(in the rows, 128 means zero)
One turn sends every row of this set to another row. A few are shown first. Where does it send the rows asked after them?
kepi: [118 129 144 155 104 137 154  80 156 155 115 145 184]
gen: [ 93 171 127 123 108 158 117 113 132 109 111 106 155]
Lin: [112 115 124  93 132 134  96 120 135  92 110 119 139]
bur: [ 86 138 114 127 106 145 113 111 114 110 108  85 143]
zozuk: [ 82 148 118 137 114 151 111 114 122  98 108 100 140]
dod: [140 124 145 143 106 112 125 107 110 154 133 170  99]
Mopom: [ 93 116 113 110 116 141 107 103 122 110 108  89 146]
zek: [120 117 159 140 118 135 138  85 145 174 102 176 157]
sadab: [163 123 152 143 128 119 112 121 116 129 130 166  98]
gon: [102 149 116 105 103 153 115 113 125 114 127  94 154]
Nurum: [141 130 178 143 129 129 112 101 114 150  98 173 121]
tas: [140 134 147 146 106 155 152  84 151 158 119 152 184]
Nabu: [138 113 128 161  92 139 157 103 157 140 156 161 140]
zik: [145 119 132 154 100 126 143 110 132 138 160 163 110]
Kar: [137 114 118 160  95 137 157  96 155 137 157 141 166]
fusuv: [116 123 111  94 115 139 108 111 127 107 126  92 145]
Mefab: [ 90 118 124 125 127 144  98 113 143  86 100 113 140]
Dab: [119 127 169 152 131 108 109 102 111 154  93 164 116]
zub: [ 94 133 134 113 135 143  96 126 151  89  99 127 140]
seziv: [ 83 135 123 139 126 154 107 121 140  85  99 108 137]
Dum: [108 132 171 151 125 128 132  90 137 168  85 159 160]
Bofaf: [159 122 128 149  99 147 155  95 154 139 151 142 161]
Suli: [132 137 168 141 123 144 126  86 134 167  84 164 159]
somu: [126 121 161 134 119 119 123  91 118 171 101 177 124]
velu: [151 109 122 160 102 114 137 112 132 124 167 143 119]
nuze: [ 85 157 135 123 121 156 107 121 147  97  96 127 149]
rakav: [ 91 105 111 113 127 142 101 107 128  95 106  99 148]
nunev: [122 114 141 156 105 145 157  87 162 157 126 167 165]
Riboz: [139 118 149 153 122 100 113 113 111 131 136 158  96]
tel: [170 115 128 146 109 133 140 109 135 123 158 151 120]

tel turns into Bofaf
velu turns into Kar
Now these:
Nabu turns into nunev
gon turns into gen
seziv turns into Mefab

One turn sends every row of this set to another row. A few are shown first. Where does it send the rows asked after them?
takuz: [145 141 170 127 154 161 130 116 135 107 149  98 127 124  80 100 100 127
 109 176]
tate: [182 125 156 128 150 157 124 111 151 103 154  79 138  98 112  95 131 125
  81 121]
Ran: [175 124 129 134 135 124 168 111 134 127  81 129 176 115 116  92 130 164
 108 136]
Dunuf: [160 106 159 137 164 160  95 114  80 121 152  96 177 139 153 127 107 101
 135 139]
rogu: [201 137 187 133 131 135 131 103  95 117 139 164 129 110 138 113 107 133
 131 152]
zolu: [138 103 166 149 164 155 100 112  65 114 154 105 170 131 137 126 127 117
 130 134]
paz: [162 148  98 126 152 134 109 114 114 125 122 112 106 142 133 131 107 144
  97 178]
mev: [201  89 119 139 145 104 104 124 136  73 126 108 166 121 152 128 112 147
 145 131]
Sele: [195 148 179 135 112 125 136 109 113 130 146 156 135 108 133 130 109 133
 137 136]
fudif: [172  98 107 150 154 156  98 139 103 152 120  73 165  93 109 118  94 160
 152 152]
kab: [140 104 114 116 122 149 122 132  97 124 138 133 166  68 135  75  76 135
 126 147]
nebiz: [182 136 137 170 172 122 113 129 124 146  80  96 149  87 137 115 116 161
 156 155]
kerid: [147 137 133 123 111 154 125 122 101 108  98 129 205  98 144  96 117 168
 119 157]
memaf: [206  75 128 131 131  94 109 134 123  93 126 117 161 131 154 125 106 150
 124 130]
kif: [146 159 119 103 151 119 149 112 123 136 132 134 177 134  99 111 123 127
 110 143]
Nomo: [131  84 156 141 153 132 122 110 120 105 157  85 134  99  90  95  76 154
 130 141]
Zem: [178 118 161 158 142 117 125  90 124 132 110  64 152  89 143  77 130 127
  92 145]
lol: [171 100 105 169 127 153 126 118 105 137 123 100 112 106 119 151 105 136
 133 182]

Dunuf turns into memaf
takuz turns into fudif
kif turns into Nomo
Now these:
kab turns into Zem
Sele turns into zolu
kerid turns into tate

